Turns, then the turns between two rows, first turn first; the first pair answered:
gifad (before -> after):
[  4  -2  31  14   0 -10  27  21   5  19  10   3 -13  -2   5  -2  -4 -19
  -7   3  -3 -17  -8 -18   7  11  -3   2  11  11   3] -> [ -1  -2  18 -17  18  -2  20  30  13  -5   0  10 -12  14   5  -1  -3  10
   2 -15   3  -6  -4  -2  -4 -15  11   1   6   5 -33]
[  2  18   3  42 -22 -17  23 -10  10  25  14   3  11 -19  -2  -5 -18 -14
   1   5   3 -13  11  -5  17  24  -6  20  13  10  34] -> [ 12  -1  22   5  12   4  40  -5 -12   2  49  22 -28  10   3   9 -14   2
   6  -6   4 -10   9 -18  21 -25  10   2 -10   0 -23]
[  5  14 -27  22 -13 -13   2  17  15   4   6 -10   2 -18  14 -12  -3 -24
  -9   3  16  -3   1  12  -7   9  14  -5  -4   9  14] -> [ 11   2 -11  15  -2  -5  18  17  -3   2  32  -2 -17 -10  17   1  -2 -27
  -8   3  11  -5   0  -3   3  -9  22 -12 -13   9   0]
[-11   4   1  20 -27  20 -41   3  -7 -23  -8  -7  -8 -31   1  16  14  -6
 -26   3   0  -2 -19  50 -45 -15 -29   3   8 -26   9] -> [ -3  -1  21  29 -28  16 -25   1 -23 -14  17   0 -28 -33   4  26  17 -22
 -32   8 -11  -9 -25  33 -34 -15 -26  -4   4 -22  19]
kom (before -> after):
[ 19  -1  24  22   4  -5  -5   3   4  29  11  -2 -27  -3  19   4  -4 -17
 -25  20  -5 -20 -27 -20  -8  12 -23  -4   0   0  12] -> [ 21   7  20  24   1 -11  -1   1  11  34   8  -5 -17  -4  19  -1  -5 -15
 -23  19  -5 -23 -25 -21  -8  22 -26   0   2   9  14]
[ -7 -25   0 -15   7  -4  26   8   2  -1  19  12 -14  14  13   4   0   0
   0 -14  -2  -3   4 -10   2 -12   6  -1  -9   1 -31] -> [ -5 -17   1 -19   7  -9  26  14   2   4  14   6  -9  15   9  -3   7  -1
   0 -12   0  -8   2 -10   1  -4  -1   1   2  16 -30]
[ -1  -8  -3  -3  -9   6 -19 -12 -14 -12   0  -3  -3 -17   1   8  -1  -1
   3   3   4   6   1   4   2   0  -7 -17  -2  -2   9] -> [  1 -11   6  -4  -6   5 -17   0 -15 -13   3   1 -11 -14   1   8   4  -1
   3   3   6   5  -4   5  -3  -3 -10 -24  -3  -2   2]
lef (before -> after):
[ -2  10  -6 -11 -21 -14 -26   7  17  -6 -21 -21  24 -17 -16 -14 -19   8
 -23  12  -1  -8  -3   0 -19  14  -3 -13  16  -8  33] -> [ 19   1  27 -40  14  -9   4  25  -4  -8  11   1 -17  13 -11  -1  -9  11
 -17   1  -4 -14 -15 -21  -4 -17   8 -28  10   4 -10]
[-36  -2   2  21  22  12 -44 -14   8 -22 -36 -26  12 -22  23 -16  10 -10
  -3  17 -16   6 -24  -3  -2 -24 -28 -33 -21 -37   4] -> [-21  -4  25  -5  44  17 -28   6  -5 -17 -19 -21 -12  -8  22 -11  24  -4
  -4  11 -11  -1 -35 -13   0 -38 -25 -49 -20 -19 -24]
[ 18  -1  15   4   3  -1  -5   7   0  17  18   0   8  11   2  12   0  -5
   1  -1   9  -7 -19 -10   1   1  -9  -2  11  19  11] -> [ 12  -1  13  18   0   0   0  -8   7  11  24   9   7   7   8  11 -12 -11
   1  -5  -1  -4 -11 -15  11  -1   0  11  -1   9  18]
[  6  -2  14  52 -36 -16  22  -8   1  16  10   5   0 -26  21 -28 -14 -36
 -12   5  -4 -15  -3 -25  18  22 -24  12   3   8  56] -> [ 20   7  30  15 -20 -12   1  29 -15  27  -5  -7  -3 -21   3 -18  22 -19
 -12  14  12 -25 -25 -13   1  27 -40 -17  28  40  36]

Each pair is 2 to 4 turns apart.
[ 14 -16  19 -24  14  14   7 -19 -29  -3  34   4 -21   2 -10  24   5   3
   3  -1  -4   7   1  -8   9 -18   7 -16  -8  -6 -12] -> [ -6  -6 -17   4 -16   9 -26 -40  -6  -6  -1 -15  14 -22 -16  11  -7  -5
  -2  12  -4  12  13  15  -3   6  -5  -2  -5 -22  30]	lef, lef, lef, lef
[ 20  -5   1 -10  21  32  17 -34  -8  17  16  11 -32  -9 -14  12  -9  17
   2 -16   6   6 -18  12 -19  -4  -1   0 -17   0 -17] -> [ 12  -3 -12  13   1  26  12 -49  -3  16  14   5 -23 -21 -11   3 -19   7
   2 -12   3   9 -11  12 -20   5  -3   9 -19 -14   5]	lef, gifad
[ -7   0  -9 -17   9   5  -4  17   5 -10 -11   6 -11  18   2   0   7  13
  10  -3  13   3  -5  17 -15  -9   3 -15  -5  -3 -35] -> [ -2   8  -7  13 -14 -16   4  10   7  19 -16 -11   7  -2  -4  -7   7  -5
   0   8   5  -5  -5  12  -2  33  -9  -5  10  16  12]	kom, gifad
[ 17   9  27  15   5 -19  29  12 -12   5  -2   0 -23  14  13  -1  11 -16
 -34  11   4 -27 -32 -21  -4   5  -2 -36  -7  24  -3] -> [-12   7 -16  29   4 -17  27 -17  22 -31 -12   6  -1  20  25 -12 -20  -4
 -22 -11  -6  -4  -3 -10  -2 -17  21  -1 -39 -17 -11]	gifad, lef
[ -4  -1 -10  15 -10  15 -42  -8  -9 -14  -6  -8  -4 -18  10   9  -2 -18
  -4  14   7   9   2  12 -24  -6  -9  -9 -14 -12   5] -> [  9   2  15  -3   3   9 -29  16 -19   6   0  -7 -20  -9   0   9  16 -19
  -5  20  12  -4 -15   1 -23  -3 -16 -24   1  14  -5]	gifad, lef, kom
[ -1  11 -17   8 -14   7 -11 -16   3  -7   5  -8  26 -18  12  -1   1   1
  -6  -1 -10  12  10   3   3  11   5  22  -3 -14  22] -> [  2  12 -16 -13  11   8   0  -7  10 -19   5  -1  26   0  14  -6   1  13
   3 -18  -7  18  11   4   3  -4  15  23  -7 -12 -12]	lef, lef, gifad
[-18  -4  -9  31 -20  -1   0  24  41 -13 -26   6   5 -18  15 -37  -7  -3
   4 -14  -3  -2  -5 -20  -7  -2  11  21   9 -16  18] -> [-17   5  -7  29 -13  -4   5  32  44  -6 -24   2   8 -12  13 -37  -1   1
   4 -14  -1  -6  -8 -20  -5   7   8  20  16  -3  18]	lef, lef, kom, lef
[ -2  16 -15   4 -13 -16  -5   4  14   4 -26 -13  18  -7  -9 -19   0   8
   4   6   0   0   2  16  -4  26 -11   4  11  15  15] -> [ 11  16   2 -18  -2  -9  -9  14  -4  10 -16 -16   4  -2 -16  -3  17  11
   3  15   8  -5  -9  16  -8  17 -13 -16  15  23   1]	kom, lef, gifad
[-18 -10 -12  11 -14  -3 -10  -5  27 -42 -21   8  22  -1   4   4  10  21
  -9 -12 -10  13  19  -3 -13 -14  34   0  -3  12   2] -> [ -7 -21  16  22 -11   1  16  -7   3 -31  17  18  -6  -3  10  15  13   0
 -16  -3 -15   2  17 -26   1 -20  34  -8  -7  13   5]	gifad, gifad
[  6 -10   4   6   7   8  21 -25 -11 -11  23  -5 -15  -6   8  16  -1 -11
   9   3 -13   3   9  -9  12  -9  11  -4 -13 -18   0] -> [ 10  -8   7   3   0  12  -2 -21 -22  -5  17 -16 -16 -16   0  22   9 -14
   1  17  -7  -2  -1  -4   4  -1   1 -15  -7 -12  14]	lef, gifad
[ -7  -2  16   0  25  -6 -14   1 -19 -14  13   4   4   8 -15  12   8   6
  -2  -6   4   0 -16   6   7 -19   1 -26  20 -11 -18] -> [ -7  -8  27  17  15  -9  -7  -8 -24  -7  20   1  -2  -4 -14  13   7  -9
  -7   2  -3  -7 -15  -6  11 -11  -1 -26  23  -6  -1]	lef, lef, gifad, lef
[ -6   9 -28 -23   3   2 -33 -14   0  -6 -19  -8  24   1 -12  -1  10  22
   7   8   7  15   9  22  -6   0   0  -5   4   0   1] -> [  9 -13   9 -18  14   8  -1 -17 -32   1  34   6 -21  -1  -4  18  12  -6
   2  17  -2   4   3  -9  11 -17   7 -21  -8   1  -3]	gifad, gifad
[ 10  -1  -2 -10   9  -1  39 -21   0  10   2  -4   1   1  -1   0  -7   5
   4  20  12   6  15  -4  32  12  -7   5   5  18  32] -> [ 14  -1   7 -18  13   1  35 -14  -3  11   6  -5  -5   3  -9  -3  -2   9
   3  19  14   6   9   0  30  10 -14   0   8  26  28]	lef, lef
[ -1   0 -20   3 -13   3 -22 -36  -7 -26   3  -2  16 -24   6  25   2   9
  -6 -11  -1  12  36  34   0   3  25  10  -2 -23  10] -> [  5 -10  -2  -2  -6   6  -7 -35 -22 -25  26   8  -4 -18  10  36   3  -1
 -10 -12  -5   9  33  20  11 -13  29   3 -10 -23  -2]	gifad, gifad
[ -6   4  22   1   9  -7  31   9   8  19  22   3 -11  21  16  -2   4   6
  -1 -20   4   7   1 -13   1  -3  -2  20   5  26 -17] -> [-16   8   5  -3  -6   3 -25  13   7  17 -11 -13   6  -3   2   1  15  10
  -7  -2  24   7  -7  12 -24  10 -15   4  19  25   2]	lef, kom, lef
[ 13  -8   4 -31  36   7  18  17   1 -22  16   9 -22  16   5  -6   6  22
  21 -21   1  -8  -2 -10   1 -36  13   2 -14  14 -38] -> [ 14  10   0 -28  35  -6  23  32  17 -13   0   3  -7  16  -1 -19  10  26
  23 -23   3 -10  -1  -4   0 -18   6   9   0  30 -33]	gifad, lef
[  6  11  25  -6   5   4 -10  43   6   8 -16   2 -11  10   4 -15  10   6
   7  -4   5 -14 -19   8  -9  -3  -9 -11  11   9 -20] -> [  5  -3  30  33 -12   0   3  17  -6  13   7   5 -24 -10  15  -8  -7 -24
  -7   7 -10 -19 -10 -15   6   3  -9  -5  -3  -7  17]	lef, lef, gifad
[ -2 -10   9  -1  11  15  11  11 -22 -11   8  12 -32  11  10   9  11   1
   1   0  -9  -9 -12 -10   1 -23   4 -10  -4  -6 -28] -> [-16  -4 -14  22   0   2  21  -9   3 -17   2  12  -8  12  17  -5 -11   0
   8 -13 -19   2   8 -13  12 -16  16  19 -10 -18 -15]	kom, lef, gifad
